Some points:
[ -7  27 -33  56  69 -53 -30 -25 -12   2  37   0 -26  32  24 -14  43  36  29 -41  97  18 -40 -14
 -22 -12   2  -1 -33 -21  16  -7]
[ 20 -75  29  -5 -19  34 -14  14 -28  39 -34  28 -62  53  88  -2 -59   6   1  10   0 -32  28   5
  15  51 -31  25  26  -2  18 -44]
[-27  71 -41 -59  20  68 -40  61 -41 -30  -6 -50 -16  40  31   1  50 -44 -12 -47 -22 -32  17 -12
  15  39  21 -22 -25  35  27   4]
[  0   4  43  35 -56  25  -6  -7   4 -38 -12   0  51 -47  88  -6 -17  38 -41 -35 -15  70  18 -21
  14   9  46  54 -49  26   4 -17]
[-42  -3   0 -73  38   2  15 -24 -12  -3 -34 -86 -17 -46  -1  46 -30 -20  20   0 -12  44 -16  60
 -23 -26  25  36  31   3  54  24]
[ 23   3  -5 -21 -11 -21  56  46  20  -8 -14 -23  -4 -56  -9   3  21  51  51  41 -48   0  55 -10
  36  -4  -1  79  30 -12   0  37]
[ 30 -28  14  -3 -80   0 -12  29   6  52   4   6 -54 -22 -78   2 -20 -16 -23 -83  30 -13  17 -42
  22   2  11  20  15 -85  -1   3]
[ 64  -2   0  -1  36  19 -25 -18 -15  -2   7  17 -33  50 -16 -16 -11   0  41  27   7  24 -32 -39
  49  27  16 -16  17 -62 -38 -25]
[  8  65  35  13  38  71   7  35   4  24  -6  11  19  14 -29  10  32  -8  16 -19 -32 -49  20  22
 -31  14  13 -55 -55  -8  10  22]
[  2  -2 -52 -51  16  24   3 -58 -13  -3 -18  -6  47   5  24   5  68 -80  16 -71  23 -39 -75  27
 -37 -10  -5  -9  -8 -34 -20  15]
[-21 -13 -38  24  16 -32 -34  37  33 -23 -18  39  -3 -12  54   4 -26 -11  26 -30 -40  14  21  29
   9  19  -9   6   1 -58  -2  -9]
[-50 -24  10   1 -68 -22 -33  30 -11   0  60  50  12  -3 -65 -52  15  11  13  50  -9 -41  -3  40
   7  23  26  54 -74 -17  23  37]
[ 14 -29  49 -66  37 -40 -54 -10 -33  22  54   3 -56 -47 -28  13  36  23  37 -19 -49  16 -25  -6
  30   2  59  38  12 -46  23  -3]
[ 13 -11  40  87 -15  -3 -12  -1  20 -25 -15  -9 -22  42  39 -36 -71 -48   8  -3  -2   9  -5  39
  26 -59   3  -5  13  19 -45 -26]
[ -2  39  -4 -17 -17  -1   3 -59 -15 -52  47  13   1  31  40  22  25 -10  -3  40  -6  33 -16   3
 -71  22 -36 -51  -7 -25  12  67]
[-11  -1  19 -35  17  28   0  18   2 -14  69 -20 -10 -29   8  75  67 -42  -4  12 -50   1  16  21
 -12  35 -28 -14  34 -40 -31 -17]
[ 92  23  45 -14  25  26 -56  44  -9  73  -2  22   4 -41 -20  -1   7 -24 -19  20  -7 -73 -17  33
  13  14  24 -19  27 -12  -8  -2]
[-36 -14 -65 -17 -40 -19 -59 -10  41 -21 -16  28  24 -10  26  46  73 -57  -3 -16 -15  29  30 -60
  14 -11 -21  -9  10  28  18 -68]
[ 17 -18   3  28   7  20 -21  14  17  71  12  19   6  53 -79  24 -40  -6 -20 -99   5  12  55  23
 -10 -14  11  10  -8 -37  11  25]
[  2   7   2   6  32 -12 -41  -6 -26  21   6  68 -71   3 -34  10 -17  41 -42 -33  28   4  37 -11
   1  44  25 -11  17  14   1  13]
[-10  15 -34 -25   2  -7 -11  -6   9 -39  14  16 -26 -11   5  35  38 -28  -1 -33 -31 -16 -15  25
 -19  36  -1   8  89 -13 -37  23]
[ 47 -32  30  45 -42 -44 -21  29  19 -32 -51 -47 -26  15  39  12 -91   1 -35  19 -13 -23 -47   5
   4   1  45  -3  -4  26 -13 -53]
[-20   1 -28  -3 -37 -22  43  19 -45  18  64  30  31  37 -14  -9 -55 -22  -8  22  13 -13   7 -46
  32  -4  19  39 -19   2  16   4]
[-28  -4  45 -32  -1 -16 -47 -16 -88  71  25 -58  -1 -39  -7  13   9  39  77   9  16  10 -33  17
 -27 -37  52 -40 -37   4 -46  10]
[  2 -81   9   7  51 -38 -32  -1   0  53 -13  16 -22  13 -64  16  65  17 -43 -79  28  35  41 -51
   2  23 -11 -45 -14  18  -7 -58]
[ -1  15  92  15  13 -31  53   7 -16 -44 -22  -5  47  -6  41 -40   8  -6  56  12 -45 -54  23  48
  30  -6 -47  15 -27 -37  29 -27]
[-30 -27 -99 -18  14 -29  -4  29  48 -21 -28  30 -18  17  44 -20  10 -33  56  13  19  36 -50  -1
   6  53  22 -61  20 -15   8  45]
[-38  -7  76 -11 -11  -7  38  13 -25 -26 -52  21  43  -5   4  -9 -31   3   0  41   8  19 -58 -18
  15  11   6 -59   5 -48   9   8]
[-42  -4 -19 -46  32 -46 -63   7  32  20  25  -5   4  47  56 -10  24  19   4 -22  68  22 -43 -47
 -34 -27  33  16  11   8  18 -37]
[ 25 -34  37  18  -4  -4  48 -60  -9 -19  18 -26  26  48 -12  23 -59  20 -32   8   8 -67 -17 -15
  -7 -59  46 -22 -27  -3  43  33]
[ 12 -51   0 -21 -82  20  83  16  -8  62   8 -61 -26 -20 -33 -15  24  11  24  44   1 -13  17  57
   8 -17  58  12 -12  14  63   5]
[-41  19  20 -18  25  23  24   0  28  -9  12   1  -9 -13 -50  91 -16  83  29  58 -25  19   2 -51
  -4   1  17 -21   5 -20   7 -23]
[ 42  34  27  17 -19 -55  35  14  73  -5  45  26 -50  24  50  19 -23 -61  19  -9  33  53 -39  38
  23  -2 -58 -30 -21  34 -13 -54]
[ -2  72 -16  33   9  25  -5 -72  49 -18  -4  31  72   6  17 -58 -21   9  -6  17  -7  10  34  22
  47   7 -28  31  38  10 -49 -13]
[-37 -27  71 -14 -26  45  54  10  23 -14  -7 -43  56 -20 -19 -66  -1  28   0  12 -15 -51 -11  -6
   8  39 -33  59 -28  23  48 -21]
[ -5  11  36 -34  39  -2  -7  28 -48  30   4 -65 -31   3  12  11  52 -23 -48  77  18  30  25  93
  20 -24 -45  -3  47  54   5  11]
[ 17  12 -33  -6 -47   4 -39 -12  31 -23 -45  46  67  40  16  52  31  -6  21 -17  44  45  90 -16
 -34  24   0  27  -1  35 -32   0]
[  3 -27  31  45 -26 -18 -30 -26  33  11   6   7  13  14 -41  12 -48 -27 -36   1  34  50   9 -23
  43  64  61  62  30  49   0 -25]
[-19  35  52 -35   4 -14  58  25  -4 -55 -58 -46  21   6 -31  14   6  32  42  41 -21  51 -42  40
  43 -23 -30  -1 -46 -21  14 -32]
[-35 -49 -39   7  10  57 -30  60 -54 -74   9  42  35 -45  -8 -31 -20   7  -6 -13  -7   2  14 -58
 -13 -36 -35  20 -35  16 -32  15]
[ 18 -17 -64  47 -17 -22  28 -37   5  24  16 -22 -33  32 -36 -39  44  53 -33  83 -50 -38  20  37
  10   0 -46  46 -32   8  49  -5]
[ 15 -43  -5   8 -30   8 -22 -15  17  32  63  15  58   1 -36   7 -56 -20  -7  -8  29  12   4 -29
  59  15  -5  27 -57  -6 -17   2]
[ 25   5 -25 -46  35 -50 -33  13 -31  -8  16 -27 -19 -48  44  22  -7  36 -19 -12  72 -40 -43  26
   7 -51 -18 -19  32   5  19 -18]
[-28  24 -24  19  31 -22  -3  -8   9  -7 -21  -1  10   9 -41  14   5  -6  25  28 -10 -37  26 -51
 -31  15  38 -70  16   4  11  31]
[ 27 -13 -16 -32  15 -67  49   9  -3  17  30 -17 -69 -44 -11  38 -48  -7  -3  -3  33   9   8 -23
  10  15  21  17  14  46  -9   3]
[ 46  30  20   4  29   4  17 -59  -9  -4  19  30 -45   5  19 -11 -23 -21 -26  -2   1 -25 -14  -1
   0 -70 -25 -27   7  63  50 -19]
[-14  13 -64 -26  25  41 -11 -41   3 -27 -25  71  -4  -6  15  34  44 -14 -25 -33   2 -32 -70  21
 -29  15  23 -35  -7   3  36 -10]
[-46  43  27  17  10  12  50 -27 -35 -47 -60 -70 -16  12 -55   0  33  41 -18  52   1  47 -15  -8
   9 -36 -44   9 -42  16  31  42]
[ 33 -17  -4  12  34 -26 -33  -6   3   5  65 -54   8  40  27 -41 123  13  47 -67  12 -13 -69 -32
 -20 -41  12 -14  49 -29 -65 -24]
[ -5  31 -14   8 -48 -61  62  -2  23   0  -5 -25 -28 -63  43 -42   6 -15 -23 -18 -18 -15  55  -9
   0  -6 -28  -9  19 -20  -6   0]
[ 20  20  13 -23 -36  36  43 -16  27  66  18 -17  12 -38  34 -28   5   7   2  55 -12  10  35   7
 -41  25 -82 -24  39 -42 -37   0]
[ 33 -17 -25  -8 -29   1 -32   7 -19  40  23  43  67  36 -27  -7 -39  -9  -5 -10  27  14  54 -12
  20  -3   7  16 -12  17 -28  31]
[ 11  -1 -52   7 -49  26  10  12 -10  10 -57  70  11 -31   6  17  61 -17  52 -40  23 -13  18  -5
 -16 -14  15 -26  40  59 -54  -5]
[ 22 -44  41  78  31  20  84  -5  25 -16 -20 -55  33  -1  64 -28 -16  32 -27 -29  -4   2  24 -44
  11  39 -11  17 -24  66   8  55]
[ 14   1 -44  -8 -13  24 -37 -32 -25  18  45  53  19  35 -10 -57   0  -4 -49  -7 -13  -6  50  11
  38 -14 -32  14   4 -12 -22  -5]
[-16  -4 -19  64   2 -26  12 -25  35 -16 -29 -33  -1 -57  33   7 -17   6 -35 -40 -40  -1 -80  -6
 -10  -5 -24  21 -91  54 -10  16]
[ 26 -21  35  69  -7  63  -7 -23  38  11 -44  57  33  12  31  26  16   6  -9 -41  -4  50  45  13
 -50 -16 -13   5  38   8  34 -12]
[ 30  -9  42   3 -26  -4 -13  11 -34  43 -10  50 -11  -7   1 -16  43 -29  21 -55  42 -24  11 -24
 -33 -74   5 -34  44  21 -28 -46]
[-46   0 -15  28  19  -2   2 -35  21   0  -1  41   0   3   6  56 -15   9   1 -32  11  -8  24 -14
 -29  11 -35  16 -13 -33  -9 -21]
[ 19 -70 -22  28  22 -11   2   7 -56 -44 -71  15  45 -29 -21 -34 -33 -13   4 -54   1  60 -17   1
 -11  64  29 -40  15 -14 -12 -23]
[-17  15 -62 -43  30  -7 -49 -44  36   3 -28 -29  31 -30   1 -33 -59 -45   5  11  14  44  -5 -78
 -20 -23  24  -8 -50 -40  20  16]
[-24  24  -1 -79  30 -23 -26  19   9  30  50 -30   2  34  20  -3 -27 -36 -71  69 -10  37 -15  35
 -81 -26 -17  -8  17  30   9 -40]
[-21  45  26 -43 -17   7  16  15  30   6  -2  13  36 -12 -26 -38 -33  59 -19   5 -33 -24  30  -9
  -4  77  38 -15  54   3  24 -14]
[-26  37   8  12  10   4 -38  -6  17 -34  23 -26 -17  27 -22  47  72 -41  -3  23 -55  -9  19  -6
 -32   4 -10 -55 -26 -43  25  12]
[-40  -6 -16  -2   8 -29  48 -24  42   2 -12 -23 -26 -38  14  23 -23 -46  12 -10  10   6 -40 -36
  -9 -17 -45  71  -8 -24 -56  29]
[-18  49   9 -23  55   8 -34  18  -4  -8 -14  26 -48  -3 -38  35  24  22  38  20 -55  -9  45 -29
  -3  48  14   1 -16  13  15  47]
[-21  12  30  -7  -6  57 -72  16 -38 -14  37 -59 -18  37 -75 -62  19   9  18 -25 -11 -30 -48 -24
  22 -11   8 -45   1  44 -14 -18]
[ 54 -27 -14 -32  -9   3  56  28 -28 -38   8  14 -45  34  36  12 -45  34   9  38 -38   4 -35  27
  38 -21  -6 -28  22  63 -12  -5]
[-24   6   3 -13   1  34  21   9  11 -48 -18 -58  -3 -74  -5  11  -6  41   0  29  52   2  -9  30
  40 -28 -24  18  35  -3   9  50]
[  0 -10   8  29  28   1 -32  34 -36  49  31 -51 -11   6 -46 -31  70  12  42  26  38   8 -41 -43
 -16  -7  38  25 -15 -70 -53  22]
[ 57  20 -56  20 -20  77 -40  -3   1  33 -20  11 110 -26  -7  32 -14  -6  29 -46 -27  25  56   4
  24 -14  10 -14  42  26  53 -64]
[ 34  12  12 -30   9 -70  37 -25 -28  -4   1 -42  12   9 -39  -4  32  -2 -56  84 -10  24  35  60
 -22 -24  56  22  32 -16 -32  24]
[  1 -38  -3 -33  16  -6  26  19 -28 -29 -16 -33 -14  46  -1  40 -21  42  11  70   4  18 -40  53
  32 -55 -46   8 -87  -4 -43  -2]
[ -4  11   3  40   7  -4 -37 -19  11   1 -72 109  19 -12  30  26  44 -25   2 -18  -9   2 -11  12
  -8 -22 -20  31   8  29  50   6]
Along one direction, these points spread out more than along any other. Take the direction at right angles to it along which they spread out most. Go by this last direction. How far along it is each point below, from 0 to 99? The average is 50, and the first point in the table lies past the average. One standard deviation of the points above along it is 16.
[ -1 -10 -21  50  24 -54  18 -19 -33 -19  45   6 -20  21 -12  39 -34  23  -9  52  15 -19   4 -23
 -13 -24   9  20 -24   0  15  42] 50
[ 36 -36  31  23 -10  21   2 -28  29 -18 -21  20 -80 -23  36 -67   3 -31 -20 -15  63 -19  83  18
  16 -60   6  32 -33   8 -38  13] 33
[-10 -34   6  -2 -18  38  29  -1 -22  31  25 -18 -34 -20   6 -18  57   0 -32  50  23 -44  33  82
  53  -4   4  29  -5 -28  28  -7] 52
[ 12  49  47 -39 -18  63 -22  24  -9  50 -30 -37  27  -4   0  49  32 -17  -6  -4 -24 -49 -12  22
   0  29 -19 -25   9 -22 -60  34] 63
[ -5  39 -33   0 -36 -14  61 -29  64  42  10 -23   1  42   6 -21 -50  -7 -65   9 -11  -5  -6  -7
   7 -32  48  27 -22  46 -31 -82] 31
[-25 -26 -13   4   9  22   4  66 -43   1 -41  46  13 -35  66 -17 -61   8 -13 -31 -32  19 -29  -8
 -13   1   8   5 -15 -77   3 -27] 38
[ -6   6  -9  10  15  54  14  10 -11 -50 -35 -31  17  22 -49 -36   8 -46  61  -3  12 -26 -27   9
  11  32  40 -94 -15 -19 -21  -6] 61
[ 73  42 -17 -56 -11 -54  -2  47  73 -75  41   7 -21  39  13   1   5  -2 -29   4  42  48 -56  -1
 -53 -13 -17  23  16 103   2  -1] 53
[ 32  48   3  14 -38 -16  15 -58  41  12  -2  22 -19 -14  20 -18 -19  33  -3 -16 -54   1  14   2
 -39  49 -64  -6  33  21  34 -16] 33
[ -24   -8  -27   54  -19   -2   21    1    7  -29  -43  -21  -37  -17   32   24  -21   -2  -48
   -9  -12   31 -111  -29  -25   51   13   20   -1   70   47   39] 39
[-38  29  22 -30  28   7  25   5   1 -22  24   7  35  -9 -36 -47 -12 -10  26  28   1 -24  46  -6
 -38  42 -12  11  -8  -5  15 -28] 48
[-29   8 -35  30  30  30  -8  20 -72 -53  -9 -28  -7 -56 -17   9 -20 -17  27  -7  45 -52 -28 -18
 -20 -15 -12  24  17 -37 -31  32] 62
[  2 -55  12  17 -58 -41 -19   8 -16  17  -4  -1   3  47 -39 -11 -69  11  39 -71  17   3  34  17
  37  36   7 -19  10 -48 -30   0] 37
[  1  38 -17  46  -1 -12  14   0  -4  87  38  48  23  51  -5 -31   4  21 -28  61 -47 -19  13  43
  12 -39 -30 -18   3 -20  13  55] 47
[-78 -43  13  22  14   2   9  17  37   8   9  36   5 -25 -20  -5 -27  69   5   3 -22 -30  41 -50
  24   7 -13 -36  39 -12  18  57] 40
